In the data rows, zero lies at 7.5, halfway between 7 and 8.
Here are some points:
array([ 7,  7,  9,  9,  8,  4,  8,  5, 10,  8, 12,  5, 10,  3,  8, 10,  8,  8,
        7,  6,  5, 10,  8,  9,  7,  5,  9,  5,  7,  8,  7])
array([ 7,  7,  7,  6,  6,  6, 10,  5,  8,  6,  8,  9,  5, 10,  8,  6,  7,  6,
        7, 10,  8, 10, 12,  9,  7,  8,  9,  5,  8, 10,  7])
array([11,  6,  5,  6,  8,  8,  6, 11,  5, 11,  8,  3,  5,  8,  8,  8,  9,  8,
        7,  8,  8,  8,  5,  5,  7,  7,  7,  9,  8,  5, 10])
array([ 3,  4,  7,  9,  6,  8,  6,  7,  8,  6, 10, 11,  5,  8,  8,  4,  4, 10,
        9,  5, 12,  4, 10,  5,  5, 13,  9,  7, 10, 10,  9])
array([ 7,  5,  5,  4,  4,  8,  6,  9, 10,  8,  6,  9,  5,  8,  8,  6,  5,  8,
        7,  7, 10,  8,  8,  7,  5,  9,  7,  7,  8,  8,  9])
array([ 3,  5, 11,  4,  4,  6,  6,  3,  8,  8,  6, 10, 10, 10,  5,  4,  8,  5,
        9, 12,  8,  8,  3,  9,  7,  9,  3, 12,  2,  8,  7])
array([11, 10,  9,  7,  8,  8, 10,  9, 10,  6,  8,  8,  8,  8,  8,  8,  8,  6,
        5,  8,  5,  6,  8,  5,  7,  7,  9,  9,  5,  5,  6])
array([ 5,  6,  5,  7,  8,  6,  4,  7,  8,  6,  8,  9,  8,  8,  8,  6,  4,  9,
        5,  8, 10,  6, 10,  5,  7,  9,  9,  5,  8,  8,  7])
array([ 5,  9,  9,  5,  6,  6, 12,  0,  8,  6, 10, 11,  8, 12,  3,  6,  7,  3,
        9, 13, 12, 10,  3, 11,  5, 14,  5,  5,  6,  5,  6])
array([ 3,  7,  3, 12,  6,  6,  8,  7,  8,  8,  8,  4,  1, 12,  5, 14,  9,  9,
        7,  7,  8, 10,  8, 11,  9, 11,  7,  7, 11,  5,  8])
array([ 7, 10,  9,  9, 10, 12, 10,  9,  8,  8, 10, 11,  3, 10,  8,  8,  7,  4,
        3,  6,  5,  6,  8, 11,  9,  7, 13,  7,  5,  3,  8])
array([ 5,  7,  5,  6,  6, 12,  4, 11, 10,  8,  4,  9, 10,  8,  5,  8,  4,  9,
       11,  8, 10,  4,  8,  9,  5,  8,  7, 12,  6, 12, 11])
array([ 9, 11,  9, 10, 14, 10,  8,  9, 14,  8,  8,  8, 10,  8,  8,  8, 12, 10,
        3, 10,  8,  8,  3,  7,  5,  8,  7,  7,  4,  5,  0])
array([ 3,  9,  3,  6, 10, 12, 10,  5,  8,  9, 12, 11, 10, 12,  8, 15,  8,  6,
        1,  7, 12,  6,  8,  3, 11,  3,  5,  5,  3,  3,  4])
array([ 5,  9,  7,  8, 10,  8,  8,  9,  8,  6,  6,  6,  5, 10, 12,  8, 11,  5,
        5,  7,  8, 10,  8, 11,  9,  3,  9,  5,  7,  3,  7])
array([ 7,  8,  5,  5,  4,  8,  2,  7,  8,  6,  8,  8, 10,  8,  8,  8,  6,  8,
        9,  8,  8,  6,  8,  9,  9, 11,  7,  9,  9, 10,  7])
array([11, 12,  5, 15,  6,  4, 10,  5, 15, 15,  6,  0, 12,  5, 14, 10, 10, 15,
       11,  8,  0,  2,  1,  5, 13,  6,  9,  5,  7,  8,  0])
array([ 5,  7,  7,  8,  4, 12,  4,  9,  5,  8,  2, 10, 12,  8, 10,  8,  5,  9,
        9,  9, 10,  6, 12,  7,  5,  6,  5,  7,  8, 12, 11])
12 more points follow, each with its number after it:
array([ 7,  5,  5,  9,  8,  6,  6,  7,  8,  8,  8, 10,  8, 10,  5,  6,  8,  9,
        5,  6, 10,  8, 12,  3,  5, 10,  9,  5,  7, 10,  7]) 0
array([ 5, 11,  9,  8,  8,  8,  8,  7, 10,  9,  8,  6, 12,  3, 10, 10,  9, 12,
        9,  8,  5,  8,  5,  7, 11,  6,  7,  7,  9, 10,  5]) 1
array([ 9,  5,  7,  8,  8,  8,  8,  9,  5,  6,  6,  9,  5,  8,  8,  4,  7,  8,
        9,  9, 12,  6, 10,  5,  5,  9,  5,  9, 11, 12, 10]) 2
array([ 9,  9,  7, 12,  8, 10, 10,  7, 10, 11,  6,  7,  8,  8, 10, 10,  9,  9,
        5,  8,  5,  6,  3,  7,  7,  6,  9,  5,  5,  8,  7]) 3
array([ 9,  5,  7,  4,  8,  6, 10,  7,  8,  6, 10,  7,  5, 10,  5,  6,  9,  6,
        5,  8,  8, 12,  8, 11,  5,  8,  9,  5,  6,  5,  7]) 4
array([ 9,  5, 13,  6,  8,  6, 10,  3,  3,  8,  4, 12,  5, 10,  8,  2, 10,  7,
        5,  7,  3,  4,  5,  3, 11,  7,  3,  7, 11,  3, 11]) 5
array([ 3, 10,  3,  7,  8,  8,  4,  9,  3,  8,  8,  7, 10, 10,  5, 10,  9,  5,
        9,  7,  8,  8,  8, 11,  7, 12,  5, 12,  9, 10,  8]) 6
array([ 9,  9,  3,  7, 12,  8, 10,  7,  5, 11, 12,  3,  5,  8,  8, 12,  3,  9,
        7,  7, 10, 10,  8,  9,  7,  9, 11,  7,  8,  5, 10]) 7
array([13,  0,  7, 13, 10,  4, 14,  5,  3,  9, 10,  8, 10, 12,  5,  4,  1,  6,
        1, 15, 10,  6, 12,  9,  3,  2, 13,  3,  0,  8, 11]) 8
array([ 5, 12,  3, 10,  6, 14,  8, 11, 10, 11,  4,  9,  5,  8,  5, 10,  6,  5,
        3,  5,  8,  2,  1,  9,  9,  6, 13,  9,  5,  3,  8]) 9
array([ 9,  6, 11,  8,  8,  6,  8,  7, 12,  4,  6,  6,  8,  5, 10,  8, 13,  8,
        7,  9,  5, 10,  5,  5,  7,  7,  5,  5,  6,  8,  5]) 10
array([ 9,  5,  5,  6, 10,  8, 12,  7,  5,  9,  8, 11,  5, 12,  5,  4,  6,  4,
        3,  7,  5, 10, 10,  7,  7,  6,  9,  7,  6,  5,  9]) 11
Which three of these numbered points are nearest to each point below, looking only along the 8 directions in which the first points spread most? Their numbers follow each, nearest first.
array([ 2, 10,  3,  3,  6, 14,  6, 11,  5,  9,  6,  5,  5,  8,  3,  8, 12,  3,
        7,  3,  8, 14,  1,  9,  7, 11,  3, 14,  7,  8,  7]) > 6 5 9
array([ 7,  9,  9,  9, 12,  8,  8,  7,  8, 11,  8,  7, 14,  5, 10, 12,  5, 11,
        9,  9,  5,  8,  8,  5,  9,  7,  7,  5,  7, 10,  6]) > 1 3 10
array([ 7, 13,  9, 10, 12,  4, 10,  5, 10,  6, 10,  7, 12,  3,  8,  6,  6, 14,
       11,  7,  5,  2,  8,  1,  9,  9,  3,  7, 10,  8, 10]) > 1 10 3
array([ 5,  8,  9, 11, 12,  8, 10,  7, 12,  9,  6,  5,  8,  5, 10,  8,  8,  9,
        5,  9,  5,  4,  5,  9, 11,  6,  7,  5,  4,  8,  6]) > 3 1 10
array([ 7, 10,  9,  7, 10,  8, 10,  7, 10,  9, 10,  6, 10,  1,  8,  8,  9, 11,
       11,  5,  3,  6,  8,  9,  9,  7,  7,  7, 10, 10,  7]) > 1 10 3
array([ 7,  8,  7,  8, 10,  8, 15,  5,  8, 11, 12,  4,  3, 10,  5, 12,  3, 10,
        3, 10,  8,  6,  5, 11,  7, 11, 11,  3, 11, 10, 11]) > 7 4 0
array([ 5,  5,  9,  5, 10,  6,  6,  7,  8,  2, 10,  5,  5,  8,  8,  6, 12,  8,
        9,  7,  5, 10,  8,  7,  7,  6,  5,  5,  7, 10,  6]) > 5 4 10
array([ 9,  7,  7,  5, 10,  6,  8,  5,  8,  6, 12, 11,  8, 10,  8,  8,  7,  6,
        7,  9,  8, 10, 10, 11,  7,  7,  9,  5,  8,  8,  6]) > 8 5 11
array([ 9,  9,  5, 13,  8,  2, 12,  3, 12,  6, 10,  5, 12,  8, 14, 10, 11,  9,
        7,  8,  8,  6, 10,  3, 13,  4,  1,  5,  4,  5,  5]) > 1 3 10
array([11,  5,  9,  8, 12,  6,  6,  3,  5,  8, 10, 11,  5,  5,  8,  4,  5,  6,
        7,  5, 10, 10, 10,  7,  5, 10,  9,  9,  9,  5,  6]) > 4 0 5
array([ 7,  5,  5,  7, 10,  4,  4,  5,  5,  6, 10, 11,  8, 10,  5,  6,  5,  7,
        7,  7,  8, 10, 12,  7,  7,  9,  9,  5, 10,  8,  6]) > 0 8 2
array([ 7,  5,  9,  4,  6,  8,  6,  7,  8,  8,  6,  5,  3,  5, 10,  8,  7,  8,
        3,  5, 10,  8,  8,  3,  5, 10,  5, 12, 13, 10,  9]) > 2 0 7
array([ 5, 14,  0,  8,  6, 12,  6, 11,  3,  9,  4,  7,  5,  8,  5, 12, 12,  1,
        5,  3, 10, 10,  5, 11,  9, 13,  3, 15,  6, 10,  7]) > 6 9 7
array([ 7,  6,  7,  7,  6, 10,  8,  7,  5,  6,  6,  7,  8,  8,  8,  6,  3,  7,
       11, 10, 14,  8, 12,  5,  3,  6,  5,  5,  7, 12, 10]) > 2 0 6
